Each row is where one point has got to under a steady rotation. How many ticks took it there?
The counts run from 0 to 483.
[113 114 128 132 190 113 139 142 102  69 117  59 150 143 143  91  87 132
 113 120 108  84 150  98 121 115 137 135 109 164 134 151 100 121 141 124
 127 138 161 108 150]
152
[ 99 120 154 105 190 112 127 127  92 108 128 105 140 121 160  95  87 163
 116 105 113 102 142 135 101 130 119 120 109 150 166 168 168 143 161 100
  96 134 107 103 132]
388
[114 145 125 143 156 105 160 126  91  82 126 105 155 149 156  84  51 156
  86 111  98  93 118 108 111 102 133 118 115 167 130 149 156 121 145 147
 141 136 145 121 133]
232
[129 140 153 138 165  86 130 139  82 110 115 124 129 109 153 116  98 173
 120 130 118 101 136 153  79  96 120 123  94 162 161 152 179 147 147 114
 110 123 134  70 133]
219
[129 128 135 123 156  65 161 167  93  94 148 110 133 124 142 105  77 176
  92 121  95 100 108 121 130 102 116 142 126 164 143 151 165 145 176 141
 137 138 116 106 114]
407
[146 149 126 153 171 120 158 152  74  95  91 105 154 151 155  85  72 149
 116 131 105  85 143 119  98 101 143 109  86 156 125 162 130 116 144 143
 124 140 144 104 140]
227
[112 148 153 153 149  94 153 125  81  78 131 102 133 137 172 101 120 153
  99 131 107 126 139 120  95 103 105 141  96 183 145 119 149 128 120 105
 124 126 169  59 119]
335
[102 148 149 126 179  77 147 135 105  92 126  94 145 143 163 111 104 161
  90 133  95 102  95 108 115 135 110 145 122 167 176 118 144 132 127 123
 139 105 157 100 156]
446
[109 138 131 106 156  83 163 133  82  93 134 126 152 114 132  97  59 175
  95 105  96 108 112 115 117 123 109 126 126 167 128 150 177 129 173 132
 128 131 106 115 130]
119
[122 139 131 144 188  99 148 122 114  58 103  86 165 146 153 130  80 132
 110 134 113 102 121 127 141  92 128 112 102 159 138 175 102 144 136 127
 119 120 164  82 129]
431
[128 132 124 108 195  92 139 158 102  71 109  73 142 136 136 108 113 163
 103 123 106  77  99 111 104 135 124 132 130 171 150 151 117 127 145 125
 105  99 138 104 164]
442
[132 117 145 148 181 120 118 149  90  65 122 112 136 146 171  70  94 170
 102 115  83 142 125 111 100 124 142 120  95 162 151 131 115 106 130 113
 120 149 144 137 108]
460
[138 144 138 140 171 105 132 151  81  63  96 111 128 141 139  96 122 150
 122 130 107 111 139 142  65 114 131 122  83 169 128 129 129 122 131 109
  99 125 132  72 107]
339
[134 162 152 131 192  89 143 163  96  73 111  87 138 156 182 101 130 163
  88 159  89 118 119 125 114 135 128 128  98 160 163 128 112 130 140 124
 107 137 143  92 134]
451
[127 108 189 135 193  76 125 133  92  77 120 115 131 109 164 114 106 168
 123 144  87 127 151 108 152 116 138 127  91 162 165 140 108 140 120 125
 123 150 151 105 123]
376
[116 102 150 129 215 121 129 135  93  73 108  90 146 147 158  89 103 141
 133 108  97  97 146 105 104 129 129 148 102 149 162 155 104 118 124 108
 110 145 161 123 130]
266
[126 136 132 124 191  90 128 148  79  60 104 116 177 155 144 115 122 139
 113  82  91 119 115 110  98 139 110 163 112 146 135 134  97 132 148 106
 142 149 144 123 124]
360
[122 105 136 124 138 111 155 138  66  65 116  96 136 125 156 105  97 146
 130  91 113 123 131 122  89  98 103 156  85 174 119 160 130 132 126 123
 137 164 136  86  86]
419
[108 109 169 108 192  98 124 108 113  57 111  81 134 122 130 113  94 169
 127 140  89  95 140 121 121 123 144 129  81 168 146 131 112 134 116 134
 102 128 125 102 120]
263
[143 128 157 136 151  82 154 155  86 101 120  99 133 140 151 120  87 170
 122 127  93  98 129 112 115  88 116 166  76 157 136 143 134 149 139 156
 168 154 151  95 107]
416
[142 145 114 113 159  79 145 156  71  86 103 134 152  99 133  98  81 176
 107 102 102 110 103 120  98 113 128 114 123 182 128 147 154 122 155 124
 113 143 112 107 141]
403
[135 119 127 145 149 124 168 138  73  65 110  92 140 139 173 105  91 151
 125  93 121 128 123 114  99  98 107 149  89 173 132 168 116 124 120 128
 149 157 154  98 104]
420
[145 131 141 131 172  95 122 157  66  74 122 142 163 112 155 117 132 167
 115 112  95 160 130 129 102 123 101 147  91 164 147 157 141 138 167 107
 111 160 119  96 103]
11
[114 140 108 120 149 109 139 132  91  61 132  92 155 130 127  90  70 158
  88 105 111 105 114 122  94  97 118 107 115 179 118 151 157 131 173 119
 108 126 121  96 108]
234
[115 152 141 127 180  92 121 118 105  55 137 100 183 167 142 112  92 142
  87 121  81 132 128 106 132 127 114 140  94 158 136 128 103 142 150 128
 134 149 145 119 124]
356
[114 112 136 139 171 105 125 119  88  57 122  69 164 131 134  95 103 132
 128 103 104  92 163 105 102 104 133 137 102 172 130 136 106 123 136 105
 124 142 170 100 143]
151
[ 98 138 151 111 169  79 140 128 108  60 133  95 138 130 152 104 125 165
  84 136  99 124 116 125  98 141 106 130 113 183 145 112 156 131 139  95
 103 109 131  72 130]
448
[117 117 155 121 208  80 125 134 115  62 100 115 123 138 146 129 100 153
 110 139  97 100  95 148 107 117 127 122 106 146 156 154 127 139 111 125
 120 109 143  91  90]
258
[125 118 155 116 188  85 144 166 107  71 114 107 117 148 164  79 102 181
 103 134  80 104 110 116 102 138 136 134 119 158 159 126 132 110 141 131
 122 138 115 133  95]
173
[142 109 129 148 181 104 120 152  63  96 108 118 140 114 174 106  73 159
 130  87 125 127 131 131 104  88 127 122  97 154 151 181 127 138 137 113
 144 162 155 124 112]
22
[117 129 151 135 168  78 137 141  75  86 155 139 157 121 163  89  97 169
  90 106  85 163 113 102 133 138  96 147 114 170 168 135 150 128 168 117
 139 154 138 121 121]
7
[109 129 154 136 183 111 102 108  90  64 139 118 179 129 138 101 104 155
 102  99  91 152 143 125 109 120 113 127  84 161 146 146 127 143 160 102
 108 162 135 117 106]
469
[121 117 158 141 209  79 131 140  85  79 120 130 139 131 183 130 115 157
 113 122 100 136  85 128 133 131 112 135 129 145 186 153 120 136 119 118
 142 123 158 113 118]
371
[114 126 133 126 149  87 156 115  68  84 110  99 172  98 123 108  84 138
 135  91 107  99 138 101 104 107 116 140 116 183 124 148 139 130 139 112
 134 134 150  85 154]
36
[115 133 151 133 174  81 139 167  66  82 126 140 145 121 153  80 120 155
 115 105  91 131 148 109 107 148 129 142 111 164 133 114 134 117 161  87
 120 150 124 120 127]
285
[147 135 151 131 169  79 123 159  90 101 130 128 138 117 165 100  86 202
  89 128  85 131 109 114 128 112 122 130 102 164 169 139 149 136 149 151
 135 138 121 125 133]
292
[122 128 140 110 201  64 104 127  91  54 109 135 164  95 132 134 124 166
 106 101  92 137  98 137 111 127 122 118 124 174 156 144 119 145 131 102
 111 123 134 102 127]
85
